128 stands for zero in the data rows.
Each group has one hidden pattern, and each of its rows is that pattern moved along and wrapped round at the ends. Groups are numbered from 0 in the order they first appear among the rows asked about.
The rows in order, each followed by its group:
[111 170 180 117 120 176  91  66] 0
[ 70  98 184 174 174 113 112  98] 1
[116 155 182 116 112 177  94  63] 0
[152 168 124  79 192 128 104  76] 2
[114 203 120 154 110  56 131 149] 3
[100 176 165 170 102 115 103  71] 1
[172 112 112 177  93  62 119 172] 0
[159 169 131  71 177 132 101  77] 2
[107 183 170 169 105 113  89  70] 1
[190 125 161 103  50 130 150 122] 3
[ 92  75  98 185 161 177 110 110] 1
[ 94  74 110 188 170 177 109 111] 1
[178 122 105 165 111  49 120 172] 0
[ 91  75 107 187 174 167 111 109] 1
[124 158 107  51 133 137 121 204] 3
[160 172 139  69 180 134 113  77] 2
[ 94  81 104 192 165 164 109 110] 1
[110 184 183 165 100 107  82  70] 1
[196 120 158  97  53 132 147 121] 3
[113 182 177 179 112 119  84  80] 1
[180 122 106 171 104  65 112 174] 0
[106 167 174 122 112 165  99  58] 0
[100  72 108 182 177 166  98 116] 1
[112 174 174 116 114 181  86  67] 0
[170 128 115 174 100  59 117 165] 0
[112 193 167 166 110 106  88  72] 1
[183 120 102 172 107  61 125 165] 0
[109 185 171 171 104 118  93  80] 1
[171 122 122 166 102  58 124 171] 0
[ 84 119 192 166 173 113 122  94] 1
[116 199 125 163 104  53 127 146] 3
[173 117 114 174 107  58 116 175] 0
[162 177 123 124 180  92  55 119] 0
[168 174 127 122 164  96  63 124] 0
[ 94  71 116 189 171 166 108 115] 1
[ 72 103 176 172 172 106 125  84] 1
[113 181 173 175 108 119  98  78] 1
[112 168 174 122 115 170  90  65] 0
[110 191 172 161 108 105  87  81] 1
[106 194 172 162 105 111  97  77] 1
[ 73 101 186 173 168 111 113  97] 1
[ 74 164 164 126  69 178 133 114] 2
[ 68 162 167 144  79 183 133 102] 2
[193 129 154 105  51 135 145 108] 3
[164 131  78 190 128 105  76 156] 2
